50 stands for zero in the data rows.
Here are some points, one per row:
[52, 36, 63, 50, 59, 55, 33, 56, 49, 58, 21, 38, 67, 34, 56, 52, 45, 52,
 27, 53, 49, 42, 77, 44, 44, 63, 55, 46, 58, 46, 68, 54]
[55, 61, 43, 57, 68, 50, 33, 51, 54, 33, 58, 33, 38, 52, 59, 29, 64, 47,
 63, 57, 78, 65, 40, 40, 37, 46, 42, 57, 33, 63, 59, 49]
[51, 28, 59, 46, 61, 54, 49, 55, 53, 57, 34, 34, 52, 54, 33, 40, 34, 55,
 39, 59, 49, 25, 59, 82, 73, 68, 56, 56, 31, 36, 64, 50]
[63, 59, 19, 57, 63, 52, 39, 77, 53, 37, 52, 49, 57, 49, 50, 44, 51, 51,
 68, 54, 40, 68, 49, 23, 58, 37, 49, 50, 33, 62, 58, 41]
[64, 62, 31, 68, 38, 48, 32, 18, 56, 32, 55, 36, 43, 50, 49, 35, 63, 48,
 62, 63, 69, 55, 73, 66, 38, 43, 38, 56, 37, 66, 60, 46]
[67, 23, 68, 43, 68, 48, 71, 63, 53, 44, 57, 78, 60, 38, 17, 62, 38, 53,
 49, 16, 66, 58, 71, 62, 10, 30, 56, 60, 30, 56, 23, 47]
[62, 20, 65, 69, 68, 52, 73, 63, 55, 33, 63, 70, 65, 23, 52, 62, 13, 49,
 76, 11, 76, 39, 42, 65, 15, 53, 50, 55, 36, 49, 28, 50]
[56, 24, 64, 51, 58, 48, 36, 54, 55, 61, 42, 29, 68, 40, 66, 40, 54, 50,
 41, 50, 35, 23, 74, 40, 49, 67, 51, 48, 64, 46, 62, 45]
[62, 53, 61, 31, 28, 52, 58, 35, 47, 64, 56, 67, 36, 60, 39, 56, 56, 49,
 65, 45, 49, 61, 32, 56, 59, 47, 51, 9, 67, 59, 48, 51]
[54, 35, 52, 47, 58, 55, 24, 55, 52, 63, 26, 60, 65, 63, 44, 49, 31, 52,
 31, 56, 52, 39, 67, 54, 43, 65, 53, 51, 48, 31, 70, 50]
[26, 54, 59, 43, 42, 50, 58, 41, 32, 67, 57, 62, 43, 60, 51, 58, 62, 50,
 55, 32, 56, 54, 31, 62, 56, 31, 55, 29, 65, 61, 61, 50]
[34, 48, 56, 43, 36, 50, 59, 37, 26, 70, 56, 60, 46, 48, 60, 59, 66, 52,
 55, 37, 40, 57, 30, 64, 57, 29, 52, 46, 61, 49, 49, 49]
[51, 39, 68, 37, 59, 50, 33, 53, 54, 62, 51, 25, 61, 64, 73, 52, 35, 49,
 21, 49, 46, 36, 70, 48, 41, 69, 54, 51, 44, 37, 48, 50]
[46, 48, 49, 31, 26, 49, 63, 26, 42, 71, 59, 66, 50, 50, 64, 57, 64, 52,
 60, 38, 49, 63, 29, 63, 56, 50, 53, 48, 61, 36, 48, 46]
[54, 35, 63, 36, 67, 51, 47, 62, 63, 52, 49, 28, 18, 50, 19, 67, 75, 51,
 35, 59, 58, 24, 56, 57, 65, 69, 43, 60, 45, 26, 46, 47]
[57, 62, 33, 60, 55, 51, 45, 46, 53, 31, 48, 30, 44, 55, 50, 19, 73, 50,
 58, 60, 76, 62, 47, 45, 31, 47, 73, 57, 33, 63, 39, 52]
[52, 73, 28, 64, 53, 52, 45, 49, 55, 62, 53, 32, 10, 54, 56, 26, 56, 60,
 62, 26, 58, 68, 81, 67, 42, 43, 20, 61, 39, 59, 45, 52]
[23, 61, 62, 47, 38, 49, 69, 38, 38, 24, 49, 62, 59, 55, 49, 64, 37, 49,
 63, 52, 31, 62, 40, 31, 51, 51, 49, 66, 69, 52, 69, 47]
[63, 58, 20, 62, 47, 48, 40, 49, 58, 35, 70, 36, 46, 50, 55, 45, 43, 52,
 58, 51, 46, 58, 48, 28, 53, 37, 78, 55, 26, 60, 69, 54]
[45, 74, 60, 36, 22, 51, 62, 46, 41, 51, 59, 62, 48, 25, 55, 51, 63, 54,
 54, 66, 26, 56, 33, 72, 38, 50, 56, 34, 60, 44, 39, 47]
[26, 31, 56, 57, 27, 54, 61, 39, 44, 69, 62, 64, 28, 46, 57, 56, 58, 49,
 58, 54, 36, 67, 32, 60, 55, 49, 53, 33, 63, 59, 47, 53]
[66, 62, 25, 64, 57, 53, 48, 53, 57, 45, 68, 29, 71, 54, 53, 58, 48, 55,
 57, 59, 53, 65, 39, 32, 49, 43, 46, 54, 29, 66, 57, 50]
[62, 38, 51, 41, 65, 52, 41, 62, 58, 51, 32, 24, 28, 60, 54, 69, 30, 54,
 37, 58, 51, 25, 63, 70, 51, 61, 57, 53, 78, 49, 34, 47]
[56, 58, 18, 55, 54, 46, 50, 74, 52, 51, 52, 30, 68, 52, 52, 33, 46, 49,
 67, 59, 52, 63, 42, 29, 46, 40, 47, 50, 33, 63, 48, 50]
[57, 61, 21, 60, 53, 55, 27, 66, 57, 24, 64, 37, 72, 50, 52, 48, 57, 50,
 57, 49, 47, 59, 39, 47, 49, 43, 36, 50, 35, 66, 52, 57]
[24, 65, 62, 32, 38, 51, 67, 39, 41, 36, 49, 64, 57, 53, 50, 60, 35, 49,
 66, 55, 33, 59, 38, 28, 49, 48, 52, 71, 66, 54, 70, 52]
[40, 54, 57, 32, 43, 50, 58, 26, 45, 71, 54, 67, 34, 33, 57, 57, 57, 44,
 56, 44, 54, 61, 31, 60, 73, 31, 51, 35, 60, 59, 49, 51]
[18, 52, 52, 46, 46, 50, 60, 36, 42, 41, 59, 67, 49, 58, 61, 62, 66, 48,
 51, 58, 47, 58, 38, 67, 52, 38, 53, 32, 61, 42, 36, 42]
[53, 22, 56, 43, 69, 49, 78, 58, 63, 58, 67, 82, 46, 28, 24, 59, 55, 51,
 56, 11, 63, 27, 79, 53, 23, 50, 56, 53, 29, 72, 26, 54]
[64, 24, 56, 48, 63, 49, 28, 59, 55, 57, 25, 53, 65, 62, 63, 40, 55, 50,
 30, 46, 31, 39, 53, 50, 66, 69, 51, 60, 56, 49, 44, 52]
[59, 33, 49, 38, 63, 54, 39, 59, 23, 55, 77, 36, 38, 28, 20, 53, 49, 50,
 28, 64, 83, 27, 66, 52, 69, 72, 53, 65, 83, 32, 31, 51]
[64, 55, 53, 57, 62, 53, 41, 61, 56, 64, 21, 60, 58, 46, 63, 63, 56, 47,
 27, 52, 49, 32, 54, 27, 34, 67, 50, 52, 54, 19, 67, 55]
[60, 58, 18, 56, 65, 50, 43, 46, 48, 40, 63, 29, 64, 51, 48, 43, 44, 47,
 60, 54, 40, 60, 44, 29, 44, 41, 41, 48, 27, 63, 56, 47]
[22, 64, 59, 37, 36, 49, 68, 35, 52, 31, 24, 61, 65, 50, 49, 65, 47, 51,
 67, 53, 35, 62, 40, 27, 67, 48, 50, 65, 62, 54, 41, 49]
[57, 74, 27, 74, 18, 50, 53, 64, 57, 67, 52, 25, 30, 59, 34, 37, 60, 33,
 59, 21, 57, 64, 79, 74, 43, 45, 37, 64, 39, 60, 45, 49]
[56, 41, 55, 25, 62, 34, 42, 60, 64, 54, 49, 30, 45, 47, 29, 64, 32, 47,
 17, 57, 65, 45, 62, 70, 67, 71, 51, 55, 58, 45, 57, 51]
[57, 59, 65, 73, 61, 61, 31, 57, 53, 70, 26, 63, 57, 59, 53, 49, 39, 47,
 28, 54, 40, 28, 48, 24, 55, 71, 55, 53, 44, 44, 36, 49]
[56, 56, 62, 83, 63, 20, 34, 60, 53, 66, 27, 71, 54, 44, 54, 47, 35, 50,
 26, 54, 41, 27, 43, 31, 55, 69, 50, 54, 49, 51, 60, 48]
[43, 52, 60, 49, 30, 50, 66, 35, 35, 57, 51, 54, 34, 59, 44, 60, 57, 54,
 59, 30, 73, 61, 32, 52, 69, 44, 54, 4, 64, 42, 57, 50]
[38, 70, 57, 42, 50, 45, 61, 39, 33, 37, 64, 66, 47, 58, 56, 63, 61, 52,
 60, 59, 18, 60, 43, 61, 48, 47, 52, 36, 60, 34, 34, 55]
[56, 55, 36, 57, 26, 47, 47, 65, 55, 36, 58, 42, 38, 54, 65, 25, 56, 52,
 60, 65, 76, 60, 69, 37, 51, 39, 36, 56, 28, 59, 46, 50]
[61, 28, 56, 41, 62, 52, 47, 57, 55, 53, 35, 33, 41, 45, 51, 70, 36, 43,
 38, 62, 44, 30, 69, 70, 73, 62, 52, 56, 44, 43, 52, 54]
[32, 58, 62, 54, 43, 52, 67, 23, 77, 33, 42, 61, 59, 52, 46, 52, 39, 51,
 59, 56, 31, 63, 31, 31, 48, 29, 51, 78, 77, 36, 47, 53]
[24, 54, 55, 43, 43, 49, 63, 47, 40, 59, 60, 65, 53, 61, 52, 59, 57, 48,
 58, 75, 39, 58, 34, 71, 22, 36, 49, 33, 65, 43, 50, 52]
[67, 51, 55, 68, 61, 57, 60, 59, 50, 46, 26, 75, 48, 59, 55, 32, 37, 51,
 11, 52, 34, 24, 43, 25, 53, 73, 48, 52, 51, 54, 63, 48]
[62, 56, 38, 59, 24, 50, 34, 53, 55, 35, 59, 37, 54, 52, 58, 35, 60, 53,
 57, 60, 78, 55, 50, 44, 46, 40, 30, 58, 29, 63, 53, 53]
[36, 69, 67, 39, 51, 51, 68, 44, 42, 37, 68, 66, 71, 53, 53, 22, 53, 47,
 59, 55, 32, 56, 43, 61, 75, 29, 52, 35, 66, 30, 43, 54]
Along one direction, these points spread out more than along any other. Take the direction at right angles to it along which they spread out most. Go by this last direction. Where along it does each point below lie, from 0 to 99? The average is 50, and the first point in the table lies past the average. One standard deviation of the points above along it is 16.
[60, 58, 18, 56, 65, 50, 43, 46, 48, 40, 63, 29, 64, 51, 48, 43, 44, 47,
 60, 54, 40, 60, 44, 29, 44, 41, 41, 48, 27, 63, 56, 47] 25
[34, 48, 56, 43, 36, 50, 59, 37, 26, 70, 56, 60, 46, 48, 60, 59, 66, 52,
 55, 37, 40, 57, 30, 64, 57, 29, 52, 46, 61, 49, 49, 49] 61
[23, 61, 62, 47, 38, 49, 69, 38, 38, 24, 49, 62, 59, 55, 49, 64, 37, 49,
 63, 52, 31, 62, 40, 31, 51, 51, 49, 66, 69, 52, 69, 47] 57
[57, 61, 21, 60, 53, 55, 27, 66, 57, 24, 64, 37, 72, 50, 52, 48, 57, 50,
 57, 49, 47, 59, 39, 47, 49, 43, 36, 50, 35, 66, 52, 57] 25
[56, 58, 18, 55, 54, 46, 50, 74, 52, 51, 52, 30, 68, 52, 52, 33, 46, 49,
 67, 59, 52, 63, 42, 29, 46, 40, 47, 50, 33, 63, 48, 50] 24
[56, 41, 55, 25, 62, 34, 42, 60, 64, 54, 49, 30, 45, 47, 29, 64, 32, 47,
 17, 57, 65, 45, 62, 70, 67, 71, 51, 55, 58, 45, 57, 51] 63
[38, 70, 57, 42, 50, 45, 61, 39, 33, 37, 64, 66, 47, 58, 56, 63, 61, 52,
 60, 59, 18, 60, 43, 61, 48, 47, 52, 36, 60, 34, 34, 55] 60
[55, 61, 43, 57, 68, 50, 33, 51, 54, 33, 58, 33, 38, 52, 59, 29, 64, 47,
 63, 57, 78, 65, 40, 40, 37, 46, 42, 57, 33, 63, 59, 49] 23
[62, 20, 65, 69, 68, 52, 73, 63, 55, 33, 63, 70, 65, 23, 52, 62, 13, 49,
 76, 11, 76, 39, 42, 65, 15, 53, 50, 55, 36, 49, 28, 50] 50
[59, 33, 49, 38, 63, 54, 39, 59, 23, 55, 77, 36, 38, 28, 20, 53, 49, 50,
 28, 64, 83, 27, 66, 52, 69, 72, 53, 65, 83, 32, 31, 51] 64
[46, 48, 49, 31, 26, 49, 63, 26, 42, 71, 59, 66, 50, 50, 64, 57, 64, 52,
 60, 38, 49, 63, 29, 63, 56, 50, 53, 48, 61, 36, 48, 46] 61
[26, 31, 56, 57, 27, 54, 61, 39, 44, 69, 62, 64, 28, 46, 57, 56, 58, 49,
 58, 54, 36, 67, 32, 60, 55, 49, 53, 33, 63, 59, 47, 53] 61
